Each named move below is a turn or a mirror, shown by a few rows before and after it. Which moves, in which order, take the first row of each later pair to the second? The first pair is answered.
move bina:
[  9   4  -2  -3  20 -29  21 -15 -22  -2   0  -6  12  10   4  13] => [  9   6  -1  -1  20 -31  21 -14 -21  -3   0  -7  12  11   3  11]
[  0   5  -6  22   5 -51 -12 -15 -11   2  21   6 -12   7  23   5] => [  0  -9 -17  16  11 -49 -11 -16 -11   2  27   3 -13  -2  24   8]
[-29 -17 -36 -17  12  15   8  23  -6 -21  17  16   5 -29  11  -8] => [-31  51  18  17 -17  -1   0  18   4 -18  -7  19   6   6   9 -14]
move Kos:
[  1   3  -1 -18  -9  18   9  10  14   6 -12   1   8   1  -9   2] => [ -1  11   7  -7 -12  18   4   6  21   0 -16  -3   3   6  -7   3]
[-10 -31 -64  11  18  13   2  14  -2 -18  16 -22 -26 -17  13   5] => [-19 -20 -47  34  15  12  -9   5   8 -28   4 -29 -39 -12  17   8]
[-41  13  36  38   5 -18 -26  -9  10  -9 -12  -8 -13  -3  36  11] => [-14 -32 -15 -39  17 -16   6  23 -26  24  22  19  22 -27  20   0]
move buf:
[-13 -40  11  18  14   4 -12   6  14 -36  -7 -23 -23 -51   8 -34] => [ -9 -29  13  29  12 -41 -18  -5  -3 -27   8 -16 -30 -41  19 -31]
[ -3 -17 -18 -12   0  -4   0  17  -6  15  10  -1  19  -6  -1  10] => [-12  -7   0   7  -3  22  -9  13  16  -2 -12 -16  11  -4  -2  10]
[-18  10   8  40  -2 -30 -16  -9   8   2   6   0 -10   1  18   7] => [ -2 -25 -27 -13   7 -18   3  13 -12  20  25  16  13 -17   6   1]
[-15 -38 -15 -20  20  38  -4  11  14  -9 -13 -24  -3 -35  -8   7] => [-26   1  18  36   9 -13 -29 -17  18 -16 -13 -29 -28 -10  14  19]

Between the rows of a pair lie two moves.
[  9 -14  21 -11 -10  -1   2   4  -9  -1  26  23  -8 -12   9  16] => [  4 -13  30  -4 -12  24   0   3   6 -12   9  13 -13 -15   6  16] -> buf then Kos
[ -4   6  12   1  18  12   5  -5  32  -2 -24 -13  15   5  -1 -14] => [  9 -10 -12 -26  22 -14  15   1   9  14   1   4  26  -1   0 -14] -> buf then buf
[ -6  -3   6  18  19 -38  -8 -10 -10  15   7 -13   4  11  14  12] => [-16  -3  16  28  19   1 -12 -11  12  -1 -15 -28  -2   6   7  11] -> buf then Kos
[ -2   8 -17  11  -9   8 -22 -27  -9   7  20   4 -26  -7  21  26] => [  5   0 -29  -9  -9   5 -13 -18 -18  18  29  13 -14 -13  17  22] -> bina then Kos
[-20  29  16  11 -13  -1 -18  18  33 -10 -11 -25   3  10   3  -7] => [-12  26   1  -1 -12 -49 -15  17   5  10  17  -6   8  13  13  -4] -> buf then Kos
[-20 -20  25 -16   2   3   2  11 -10 -21  -8 -23  -8   8  -5   7] => [-20 -12  30  -5   1 -11  -1   5 -14 -20  -6 -23 -11  13  -1  10] -> Kos then buf
[  1  33  17 -18   7  -8   3  12 -22  26   7  12  16  23  -6  -4] => [  1   6   1 -33  15  30  11  19 -13  19   1   4  20   6 -13  -5] -> buf then bina
[-14 -23 -39  33   8 -33   0 -17  -7   8  26   2 -20  -2  22  16] => [-12  43  22  46 -25  -2   3  -4  17   9 -20   1  -4  26   2   0] -> buf then bina
[  9  14   8  17   6  -5   3   0  14   5 -14   6  14  12   5   5] => [ 11   6   3   7   9  11   8   5  15   6 -17   6  20   8  -2   2] -> Kos then buf
[ -9 -12 -10   0  10   2  -8   6  -2  -8   0  -3   1  -6   7   8] => [ -2  -2  -7 -12   4  -2  -3  13  -9   4   2   8  13  -2   2   3] -> bina then Kos
[ 17  11   2 -49 -14  12  22  27 -28  29   3  15  32  22 -17 -13] => [  1 -28 -19 -39   5  64  14  18  -1   0 -11 -11  15  -5 -16  -7] -> buf then bina
[-14  -4  11  -6   1  30  11   5  20 -35 -16 -16 -28   3   0   7] => [  2 -23 -19 -39   6 -10  24  16 -16 -10  21   7 -15  -2   1   6] -> buf then buf
[ 23 -48 -35 -30  13  27 -14 -17  10 -25  11 -26 -17 -26 -14   8] => [ 16 -16 -18  12   8 -39 -36 -41  -1 -24  22 -24 -37  -4  10  20] -> Kos then buf
[-19  -4 -20  14 -18 -24 -10 -11   7   2  30 -16 -21   0   0  -5] => [-18 -21 -29  -9 -15  16   2   4  18  -1  20 -21 -14 -11 -13 -12] -> Kos then buf
[ -2  -2  15  55 -22  13 -14  16 -18  19 -35  -9 -27 -17  -1  -3] => [  1  -9  12  43 -20  30  -8  23 -13  20 -40  -9 -21 -22  -7  -8] -> Kos then buf
[ -6  40  26  13  -5 -36  -2  -6  16  -6  -2  18   2  31   7  12] => [-18 -23 -13   1  24  29   0  -5  39 -32  -8  -6 -10  -7   3  14] -> bina then buf
[  5  40  39  39 -39  15   9  -4  15   3 -32   0 -16  20 -16   6] => [ 18  36  18  24 -35 -47  13  -5 -22  27   7  24 -10  21  -3  10] -> buf then Kos
[  2  12  21  -6  -7  24  19  12  -1   1 -36  -6  20   1  -4 -12] => [  4 -35 -23 -19  16  -3  17   2 -19   3  -3  -5  10 -17  11  -3] -> buf then bina
[ 22 -10 -13 -42   4  -9  15  19 -15  21  28  19  37   6 -13   2] => [ 19   2  -8 -20   2 -45   4   6 -23  22  37  21  26  15  -1   9] -> Kos then buf
[ -4  11  11 -13  -4  41  16  -4  16   8 -22 -19  -1  -4 -17   7] => [ -4 -26 -30 -15  16  -5   9 -18  -9  11  15 -14 -13 -15   2  19] -> buf then bina
[  0  21  10  14  -8 -35  -7  -8 -11  11   9   8   0  18   9   3] => [ 10  25  14 -12 -16  -3   7  12  -9  19  -2  13  18  15 -11  -8] -> buf then bina
[ 23 -59 -35 -36  20 -23 -13  -3 -22  -5  28  13  15 -11  22  -6] => [  7 -53  -9 -17  17  58 -19  -3  24 -35 -23 -18   7 -16   8  -9] -> buf then Kos
[ -3  -3  -1 -31  -1 -15  -6  28 -27  20   9  34  22  -8 -13 -11] => [-20  32  37  22 -10 -24 -28   5  -6   3 -11  17  -1  10  -1  -4] -> buf then buf
[-15   3  22  -4  -9  31   2  -6  22 -23 -35 -18  -6  -2  -1  -7] => [  5 -18 -16 -51  -4  -9  17   8 -18   5   6  10  11 -10  -2  -7] -> buf then buf
[-12 -38 -20  -1  19  39   4   5  21 -23   0 -13  -5 -29   8   9] => [-22 -17  -6  38  15  -6 -14 -17  17 -28   8 -16 -25 -14  27  21] -> buf then bina
[  0 -23 -31  13  -4 -48 -20 -40 -17 -17  41  -9 -41  11 -23  17] => [-14 -21 -14  25  -6  26 -22 -37  22 -42  -2 -34 -47   4 -36  14] -> buf then buf
[ 11  -3  39   7 -21 -15   2  -6  13   3   3   3 -17   2  12  -3] => [  5 -28  21   6  -7  -6   0 -12  16  -5   6  -4 -25 -13  17   3] -> bina then Kos
[  2  10  -1  35   3  16 -29   2   5   6  34  -7 -40   4   4   8] => [ 12  27   5  25  -6  -3 -24   8  -7  22  40   7 -29  15   2   4] -> buf then bina
[  4  12   7  -8   3 -34  -5   7 -18   6  22  12   4   8  15   3] => [  7  -8  -7 -33   9  12  10  21  -8   3  11   7  15 -10  -2  -4] -> Kos then buf
[  1 -18  13 -15  21   8  10  -4  59   0 -22   7  13  36  -2   2] => [ -2  -3  21   2  19 -21   4 -13  52   1 -15   9   5  46   7   7] -> Kos then buf
[-15   9 -12  -6   8  11  -4   4  26 -15  -3 -17  -5 -16 -10  12] => [ -7   5 -25 -18   8 -24  -1   4   4   0  20  -3   0 -15  -5  13] -> buf then Kos
[ -1 -29 -40 -23  24 -23   9  -3 -25   7  10  11  11 -14  -2  13] => [  5  25  -2 -18  -2 -41  10   4 -26  21  -1  25  25  14 -10   6] -> bina then Kos
[  7 -12 -13 -24  -4   1  12  11  -5   5   9   7   8  -5  -9  -7] => [ -5 -11  -1  -4  -3  26   5   2  15 -12  -9 -11  -4  -9  -7  -3] -> buf then bina
[-23  14   6  43  20  -2 -13 -29   4   5 -10 -21 -24  12  23  26] => [-18 -10  -5   7  24  59   4  -7  15   2 -24 -25  -5  -8   1  15] -> Kos then buf
[ -1 -35 -29   2  19 -62  -4   5 -20   7  41 -17  -8  -9   9   3] => [  9  -1  -6  -3   1 -76   0  15 -27  22  36   0   7  10   1  -4] -> bina then Kos
[  9 -20 -26 -29  -8   1  23   6  -3   3  10   6  10  -4   2 -17] => [ -7 -12  -7  -1  -8  31  11  -4  25 -19 -18 -15  -6  -2   3 -15] -> buf then bina
[ -4  28  15 -16 -14   2  -1 -10 -29  25  -2  10  22  10  -2   5] => [ -3   1  -2 -34  -4  29   7  -5 -23  20  -4   5  23  -6  -9   3] -> buf then bina
[  7   1  -3  20  11   9  -4 -30   3  -6  -1   4 -12  -6  20  -9] => [ 10  -1 -11  16  13  -4  -4 -30  -4  -1   8  11 -10  -6  22  -8] -> buf then Kos
[  3 -26 -22   4  13 -44   1 -21 -16   0  24  -6 -22 -15  16  14] => [ -4   1   4  28   2 -51  -9 -29  -7  -4  10 -10 -28  -1  18  15] -> Kos then bina
[  6 -20 -23 -39  21  12  10  -1  11  24   0   9  17  -1 -22  -9] => [ -2  15   3   8  13 -50 -12 -26   4  22   6  13  -2  24  -1   3] -> buf then buf
[  0   0  -5   6   7 -20  -4 -12 -13   3   5  -6  -9   4  15  12] => [  2  24  16   3  -6  -5   1  -2  -5   5 -12  -3   3  16   3   4] -> buf then bina
[  7   8   3 -16 -11 -20  12   6 -11  16   6  11  13   9  -6  -5] => [  1 -27 -23 -16   6  -8   9  -2  -8   5  11   2   3 -10   0   1] -> Kos then bina
[  6  -1 -21  -1   2 -79   0  -8 -42  17  47  24  -5  -1  22   9] => [ -1  23   1  23  -7 -84 -10 -16 -32  12  32  18 -14  11  26  11] -> bina then Kos
[-20  35  11  33 -21  11  -7   9  23  -9 -35  -5  -3  11  -8  16] => [ -8  29  -9  16 -18 -52  -4   8 -16  16   7  19   2  14   3  19] -> buf then Kos
[ -9  19 -20 -13 -11 -28   7  19 -21   6  10   8 -17  -3  16  11] => [ -6   5 -31 -31  -7   3  15  30 -14   5   5   5  -9 -13   5   6] -> Kos then buf
[  4  21  12  17 -21   3 -16  -7  -7  -7 -14  -9  -7  28  -3  13] => [  8   8   4  -3 -18  37  -7   8  -2  -6 -20 -11   4  19 -16   8] -> Kos then buf
[  8  17  -4 -17   1  -4  10   7  -2  14   6  13  13  18 -11  -5] => [-2 26 12 13  1 -3 -1 -7 14  1 -5  0 -2 22 -3  1] -> bina then Kos
[-10 -55 -38  18  25  33  -7 -24  28 -27   9 -29 -38 -25  11  14] => [-14   5   4  61   5 -26 -24 -42  23 -21   5 -20 -47  11  27  17] -> buf then bina
[  5  -1  -5 -10   0   1  -3   1   3   4  10   5   8   1 -10 -11] => [ 2 -9 -9 -1  5  6 -8 -3  7 -5  8  0 -1 -3 -6 -7] -> Kos then bina
[ -4  52  43  30 -17  19 -11 -13  35 -16 -36 -11  10  12  -5   2] => [  1  46  38  15 -17  40  -3  -4  37 -16 -41 -10  19   3 -14  -2] -> Kos then buf
[ -2  26  28  18 -12  -7  -5  -7   5   8 -12  -1   0  15   3   4] => [  6  -1   8 -19  -7  32  10  13   7  10 -13   0  15  -2 -12  -2] -> buf then buf
[ 14  26  24   9   0 -28   9  11 -27   5  -7   8  -8  19   3  -4] => [ 20  -8  -5 -18  14 -19  19  19 -36   8   8  11  -3   2   2  -4] -> Kos then bina
[ -7  25  21  14 -10  29  -2  17  -3   6  -9  14   0  -5 -15 -12] => [  1  24  12   6  -9  -6  -1  15 -23  21  13  27   5  -4  -8  -7] -> buf then Kos
[ -4   1  15  24  12  30   2 -22  43 -16  -6 -23 -17   2  -3   3] => [  1  -1   0  27  15 -35  -2 -35  13  -2  25  -9 -23   7  15  12] -> bina then buf
[ 22  18   6 -16  -5 -18  -1  -4   0  10   8  14   1  26 -10 -26] => [ 20 -21 -24 -25  10  -6  -1  -6  -1   6  18   7  -4   6  -8 -23] -> Kos then bina
[-3 21 19 19 -6 -1 -6  2  1 -1 -9  3  0 12 -5  5] => [  3  -1   3 -12  -1  25   6  15   0   4  -6   7  12  -1 -16  -1] -> buf then buf
[ 13  -7   9  -8  -4  34   2  17   7  -1 -18  -7  -6  -2 -13   4] => [ 24  -9  -4 -21  -4 -10   7  16 -19  18  11  12   0   2  -5   6] -> buf then Kos
[  2  19  -2 -23   6 -28  10  33 -28  17  -1  23  43  10   9  10] => [-15  42  25  27   2 -29  -9  10  -6  -4 -23   2  18  23  20  19] -> bina then Kos
[  8  21   0   8  -1 -41  13   6 -15   4  22   2  -7  43  16  16] => [ -4   8  -4  27   8 -32   5  -7  -4  -9  19 -14 -23  35  22  22] -> bina then Kos
[-21  13   2  19   5   3  -3 -11  15 -14  10   0 -20  -4   7   5] => [-17  -7 -17  -9   9  24  11   2  11  -9  15   3  -8 -17  -2   1] -> buf then buf
[ 19  12  12 -31 -10  -8  19  36 -14  20  13  29  24   9 -11 -19] => [  5  43  43  15 -20 -23   0  15   1   6  -3  17   4  26   1 -12] -> buf then buf
[ -9 -29 -17  10  -1  19 -15  -7   7 -14 -13  -7 -27 -27   6  10] => [ -6  21  21  27 -24   1 -20  -6  10  -9 -28   0 -20   0   2   5] -> Kos then bina
[  7  -1 -22 -27 -11  -4  22  25 -20  13  10  19   9 -13  -5  -2] => [  2  26   5 -15 -23  17  21  29  -4   6 -16  13  13  -2 -12  -6] -> bina then buf
[ 18  10   1  55  -9  31   3 -21  -1   8   0 -17 -16  -1 -13   5] => [ 20   5   0  48  -9  39   6 -18   2   8  -2 -16 -13  -2 -17   2] -> Kos then buf
[  4 -35  -7  37  14 -19 -18 -20   3 -22   1 -16 -27   9  15   5] => [ 21 -52 -31 -12  17 -19   2   0 -19  -3  20   3  -3   1   3  -1] -> bina then Kos
[  0  15   6  -1   1  24   6  15   8   7  -5   3  15  -2 -15   6] => [ -5  16   7  11   1  25  -1   9  14   0 -12  -4   7  -3 -12   8] -> bina then Kos
[  9  36  40  10   3  42   2   3 -18  18  16  12  16 -15   0 -10] => [ 12  35  36   4   4  20   3   1 -30  26  28  19  17 -16   4 -11] -> buf then Kos
[ 17 -10   1 -13   2 -27  15  -7 -13  11  35  18 -10   3  16   5] => [ 14  12  20   6  -6 -32  11 -13  -7   8  26  16 -15  16  16   5] -> bina then Kos
[  4   8  15  12  -6  28  -4   7   7 -14 -25 -12 -10   9  -6   0] => [ 19 -14 -15 -24   2   7  12  19 -21   8   5   8   4   0  -8  -3] -> buf then buf
[ -6 -22 -15 -33   4  56  14   8  14  -3 -13  -4  19   1  -9   2] => [-19 -11   1  -2   3  59   2  -8  27 -19 -25 -18   3   6  -2   9] -> Kos then bina
[ -4  -6  -7 -14  13  10   7  12   0  -3  -5   1  13  -1 -13 -10] => [ -8  11   1   9  10 -27  -5  -2  -8  -3   3   4   0   9   0  -4] -> Kos then buf
[ -4 -26 -16   0   8 -11 -11 -11 -17  -2   9   7  -3  -7   6  -3] => [ -6  10  18  18  -8   9 -16 -10   4  -8 -19  -2  -5   7  -1  -9] -> buf then bina
[ -7  -4  -1  19  -4   1 -11  -5   4 -13  -3  -1 -13   2  -1   7] => [ -1 -19 -14  -4  -1  14  -4   6   0  -7   1   2  -4  -7  -7   3] -> buf then buf
[ 12   5  18  -9  12 -10  -8  17   9 -29 -23 -28  21   1  -8  -8] => [ 20  -4   5 -25  15 -23  -3  22  -6 -19  -8 -17  27  -3  -7  -9] -> buf then buf
[ -8   7  -3  13  10 -16  13 -17  -6  16 -12  -7  -1  10  -3  -7] => [ -9   0  -4   5  12   9  18 -11   1  10 -22 -11   3   5  -9 -11] -> buf then buf
[ -5  52  47  30 -23  -7  -5  -4  11   0 -25   4  11  26  -2  -3] => [-24 -18   3  39  14  30 -16 -20  30 -31 -22 -26 -17 -12  11  12] -> bina then buf
[ -5  -7  11   3  -9  43   8   5  39 -16 -28 -15   1   4   2  -1] => [  3  13  24  -7 -21  34  14  12  32  -3 -27  -4  15  15  -5  -8] -> Kos then bina
[  9 -36 -18 -40   3  42   5  11  20 -19  -3  -3  10 -26 -11 -26] => [ 16  40  27  -8 -28 -49 -10  -1  -4   4   8  23  14  22   4 -23] -> bina then buf
[ 18  -7  -9  -7   7  -4 -15 -13 -13  -3   5 -13 -11  -4   6   4] => [ 19  -8 -11 -10   9   5 -13 -12 -11  -5   5 -14  -9  -7   3   3] -> Kos then buf
[  2  25 -19 -23 -19   2  15  19 -27  20 -10  12  15  -3  -9 -11] => [ -7   0 -28 -19  -8  39  12  15 -10   1 -21  -5   6 -17  -9 -10] -> buf then bina
[ 13  22   0  11   4 -42 -19   6  25  20 -16  -3  -9   7  25  30] => [  8  21   5  19   5 -23 -21   5  37   9 -28 -13 -13   5  22  30] -> buf then Kos
[  5  -2 -12  -3   8 -15  -1  -3 -12   3  11  -6  -4  -5  12   7] => [ -3   6   2  12   6   4  -6  -7   5  -8  -9 -17  -9  -2  10   9] -> buf then buf
[  4  44  70  23 -31   3 -29 -17  47  30  15  -8  14  50 -10  33] => [ 12  38  56  16 -28 -38 -28 -20  25  41  38   4  16  51   0  38] -> buf then Kos
[ 21  -2  -3 -37   5  -7  -5  20   0  23   1  13   7  29 -11  19] => [ 20   2  -2 -30   4 -25 -10  14  -7  24   6  15   2  31  -6  21] -> Kos then buf
[-13 -22 -33  -6  10  18   1 -12  -4  16   1  24  15 -13  -9   1] => [-23 -10 -18  27   9  18 -13 -26  13   1 -11  10  -2  -6  -1   7] -> Kos then bina
[ 14   8 -13 -31  -9  -7  17  24 -17  20   0  18   8   1  -7 -14] => [ 13  16 -10 -16 -10 -32  10  15 -21  21   7  20   1   8   1  -9] -> Kos then buf
[ -6  12  25  27  -7 -28 -17 -12   1  -7  13  10 -20  18  10   5] => [ 10  12  15  -7 -12 -34   0   6 -16  11  26  29   3  16   0  -3] -> Kos then bina
[ 25  -7 -25  -7 -11   6   8  16  15   0  35  14  18   4 -13  12] => [ 25  16  -5   1 -23   9   4  20  22   0  22  15  20  16 -19   8] -> bina then buf
[-22   7  23  44  10 -28 -11 -29  11 -13  -4 -25 -21   2  21  21] => [  0  30  29  14  -4 -60   3 -10 -16  19  12   6   7  18  10  10] -> buf then bina
